(in the rows, 128 means zero)
One turn moves every row onto another: examples first, then more rows asked
vave: [128 138 118 145 111 144 107 118  83 131 148 145 143 127 141 146  98 136
 143 122 150 140 137 154 138 127 149 142  87 125  70 127  88 146 128 147
 147 131 162 132 128 109 123 164 125 152 134 102 138 134 134  94 113 161
 141 135 155 105 144 116 123 144 126 131 131 142 115 128 124 155 103  71
 161]
Sali: [142 153  96 158 105 153 117 110 130 147 155 126 128 116 123 139 127 134
 124 112 130 127 146 134 134 122 138 137 106 142 124 111 129 128 129 116
 151 110 103  89 130 125 110 137 132 130  97 116 136 147 165 136 134 142
 123 142 149 123 155  89 133 104 112  76 135 169 130 146 132 166 118  99
 163]
Dake: [114 166 136 114 128 137 159 124 112 115 149 141 123 123 145 115 114 123
 136 133 152  94 125 126 135 131 121 100 114 165  94 132  95 135 139 125
 139 114 130  95 125 143 113 148 123 126 127  87 142 109 157  85 139 148
 121 150 148 148 142 127 126 125 118  85 136 158  72 141 141 165  90 108
 158]
Fezi: [115 145 112 146 113 142 116 107 102 109 160 148 110 107 137 145 101 134
 123 132 143 132 124 155 124 150 126 111 124 126 117 101 109 143 115 105
 114 149 139 112 143 102 108 140 144  97 109 121 130 124 153 117 113 185
 154 124 146  97  99 101 116 136 106 123 106 149 138 138 121 128 119 108
 162]
kevof: [103 142 108 128 122 161 135 116 108 149 165 110 142 134 133 140 116 144
 142 114 149 129 145 135 114 132 130 133  83 146 114 149 105 126  90 126
 158 135 142  81 134 103 147 153  84 138 120 142 119 102 163 110 166 172
 110 133 146 146 101 152 110 125 132 104 137 179 109 136 129 143  89  81
 168]
gugi: [107 153 104 129 134 173 135 110 131 140 181 115 152 137 132 139 117 131
 132 118 155 134 139 146 112 126 120 132  90 141 104 140 101 138  92 130
 145 128 143  85 108 124 137 149  77 129 119 131 127 100 170 119 155 163
 106 134 152 120 112 166 102 110 129  97 132 184 103 139 122 132 105  77
 151]
Tok: [128 157 113 122 107 144 112 112 101 119 144 146 167 103 158 141 111 146
 132 127 147 149 145 158 123 125 149 130 106 121  68 130  93 127 135 135
 160 154 169 113 128 103 116 140 134 130 141 114 116 131 150  95 142 174
 127 139 143 114 138 130 113 153 119 141 128 141 119 122 129 148 109  70
 148]
Kateb: [103 148  85 154 116 129 118 137 126 127 154 120 102  98 117 138  84 129
 102 108 140  93 117 120 127 125 152 125  89 120  74 113 110 118 146 123
 128 143  96  77 138 110 102 125  90 110 107 124 134  83 175  94 139 151
  99 127 134 133 133 117 118 154 115 105 122 184 129 145 129 140 118  92
 159]
Zani: [106 155  86 151 110 134 117 138 123 137 157 128 100 101 118 137  90 131
 103 105 126  86 116 124 135 122 154 116  85 127  88 116 104 115 148 125
 121 138 100  74 134 106  99 128  98 115 110 120 132  77 169  89 144 143
 104 121 131 131 136 125 117 144 123 111 119 187 127 149 130 145 124  88
 159]
fibib: [106 165 114 142 115 140 112 108 124 103 139 153 102  94 139 142  85 116
 124 116 119 131 139 142 124 149 129 125 128 115 102 111  91 146 121 119
 131 142 148 117 154  99 119 117 131 120 101 105 104 112 158 117 134 177
 152 133 154  85 105 103 121 146 102 134 120 172 131 135 125 145 127 102
 166]
zul: [118 153 121 105 122 135 101 147 140 125 165 128 115  89 134 142 118 151
 149 141 137  89 176 144 116 119 142 137 135 150 113 145 130 129  84 147
 153 158 118  77 127 112 132 129 115 123 110  94 121  95 163 103 144 146
 119 125 140 146 149 129 134 141  97 107 114 197 113 138 120 117 130  89
 166]
Duved: [110 140  86 159 116 131 110 135 127 129 158 135 111 101 111 139 103 130
  99 107 119  95 122 122 146 117 154 110  92 129  91 130  96 119 143 128
 117 130 117  71 127 106  97 120  97 110 113 111 131  68 176 100 150 141
 110 106 145 134 145 135 109 135 128 108 105 171 120 145 131 135 118  83
 165]
ditag: [139 153  94 146 133 132 115 113 135 143 157 127 118 119 122 154 137 139
 127 112 133 119 146 130 143 122 127 141  96 143 118 115 132 138 127 126
 133 117 114  77 124 131 117 140 140 139 107 101 155 130 179 155 124 161
 118 136 160 108 145  97 136 111 121  87 134 169 124 149 139 171 108  93
 148]
Fene: [142 156  96 155 113 150 120 104 135 150 152 120 125 116 124 147 130 138
 126 111 138 116 140 138 135 127 130 138 103 152 126 113 126 127 131 124
 138 114 105  90 131 128 114 131 141 127  94 110 142 147 164 144 135 155
 121 133 153 115 156  95 131 103 112  84 133 170 131 150 123 176 113  95
 149]
rav: [105 154 114 127 133 150 133 129 104 135 176 139 138 110 142 163  99 145
 122 147 101 124 157 134 114 127 150 139 124 144  92 150 122 138 113 120
 140 149 147 114 120 105 128 158 107 147  95 120 140 101 135  81 134 169
 130 137 143  98 129  93 131 139 120 159 103 150 133 139 159 119 107  81
 158]
bul: [139 146 118 131 110 149 120 111 140 125 155 127 141 107 148 151 121 120
 125 136 107 148 115 142 142 140 150 134 106 131  71 140 112 123 136 113
 105 118 141 127 114 105 106 165 114  93  90  89 113 131 154 117 122 151
 150 161 130 104 129 105 124 152 116 126 103 149 113 147 131 137 115  81
 165]
palo: [108 177 113 113  99 163  88 122 103 131 166 140 124 128 132 119  82 129
 121 150 118 121 139 140 136 143 150 152 108 117 100 132 109 120 120 144
 127 129 130 104 145 103 108 151 110 136 117 113 150 111 188  85 121 163
 179 116 140 120 125  99 123 149 124 143 102 173 141 140 122 140 120  95
 140]
nonif: [117 150 129 139 117 118 124  99 127 128 147 130 141 111 134 137 129 110
 126 150 121 157 115 138 123 150 140 131 107 111  92 154 108 123 123 114
 125 125 150 113 130 102 116 176 123 105  98  78 108 125 143  92 122 163
 152 159 125 111 132  96 131 152 145 114 119 173 116 137 115 152 107  81
 161]
vukif: [113 156 119 113 122 150 148 122  81 127 179 136 147 116 138 149 117 136
 121 149 102 134 155 140 139 122 137 143 121 149 109 155  87 154 104 109
 125 156 166 112 147 112 116 159 131 138 109 126 145  93 138  94 143 173
 147 130 140 121 134 107 124 133 110 145 101 159 125 143 144 121 113  76
 158]
vil: [108 143 109 132 119 162 126 115 113 149 173 103 149 131 135 134 115 141
 135 111 150 139 141 136 115 133 120 133  91 144 111 149 105 125  91 134
 154 134 143  78 124 105 142 151  78 138 120 137 126 104 163 105 172 168
 106 134 147 129 109 162 112 120 129  99 135 180 101 142 125 135  99  80
 164]
vem: [129 141 121 109 121 131  95 151 137 122 169 124 113  95 139 136 117 146
 143 128 130  85 183 147 118 117 138 129 122 146 112 136 128 124  83 138
 159 163 119  88 125 110 146 132 107 127 105  88 127  92 160 102 132 151
 118 129 137 142 147 131 138 137 100 116 117 200 119 139 128 123 135  90
 163]
Gar: [111 163 134 130 125 135 153 118 114 131 167 120 122 114 151 120 111 131
 135 133 166 100 119 142 128 123 116 109 112 170  96 144 102 136 138 124
 141 123 122 106 128 135 114 156 122 113 124  82 147 116 151  79 143 150
 127 156 143 157 143 136 128 134 114  91 132 150  84 138 141 170  91 108
 162]
zesi: [126 143 129 116 126 126 105 145 130 111 158 138 114 105 141 129 110 142
 135 120 135  89 181 145 122 110 129 139 116 150 115 138 109 128  93 139
 163 154 131  88 113 114 158 145  97 118 102  82 127  94 167 115 122 139
 119 114 146 142 140 125 139 149 104 109 116 198 113 143 133 134 136  89
 175]
fev: [111 159 123 135 121 144 148 121 114 129 175 128 118 115 148 120 111 140
 129 139 167 103 118 147 131 122 122 107 106 165  85 141 108 132 129 122
 141 122 121 108 129 141 119 164 129 110 126  83 151 119 147  89 150 157
 126 157 143 161 152 145 132 132 122  91 127 150  94 134 142 171  96 105
 158]
viz: [ 95 185 128 121 122 150  87 119 133 131 173 129 130 130 136 120  94 129
 130 154 119 119 137 143 130 151 123 143 104 130  86 127 122 133 115 147
 124 143 143 109 135  96 120 151 114 133 134 112 141  93 168 105 122 180
 167 109 118 116 120  96 124 157 148 137 107 171 127 159 121 122 114  73
 142]

ditag turns into gugi
rav turns into Fezi
Now these:
vem turns into Fene
vave turns into viz
zul turns into Sali

One turn moves every row onto another: examples first, then more rows asked
dob: [122 153 128  87 163  86 104 162 129 144 151 111]
Gamu: [136 117 140 110 158 111 137 164 138 171 146 101]
Zor: [164 118 113  85 162  94 114 163 116 153 116 102]
nom: [139 167 129 115 159 129 121 162 129 134 118 103]
nul: [150 149 139 119 132  71 104 171 131 147 111  92]
depa: [145 123 163  77 131  91 104 164 155 144  99  87]
fomu: [163 149 129  92 150  73 100 164 159 140 119 100]
buk: [120 118 162  92 160 124 104 163 118 164 124  95]
Subin: [136 145 145 130 137 112 144 165 147 155 133  95]
livod: [101 153 158  92 129  99 111 162 133 132 123  97]
gaz: [158 119 117  76 147 117 103 162 147 139 104 101]
rovo: [150 127 153  77 130  97 135 165 127 138  88  88]
pil: [119 139 132  60 152 120 130 160 124 128 123 107]
fonag: [140 160 171  78 170  87 137 164 136 144 128  95]
Fet: [141 132 156  95 147 109 166 163 145 154 130  95]

Gamu turns into Fet
Zor turns into rovo
dob turns into pil
Now these:
fonag turns into nom
gaz turns into depa

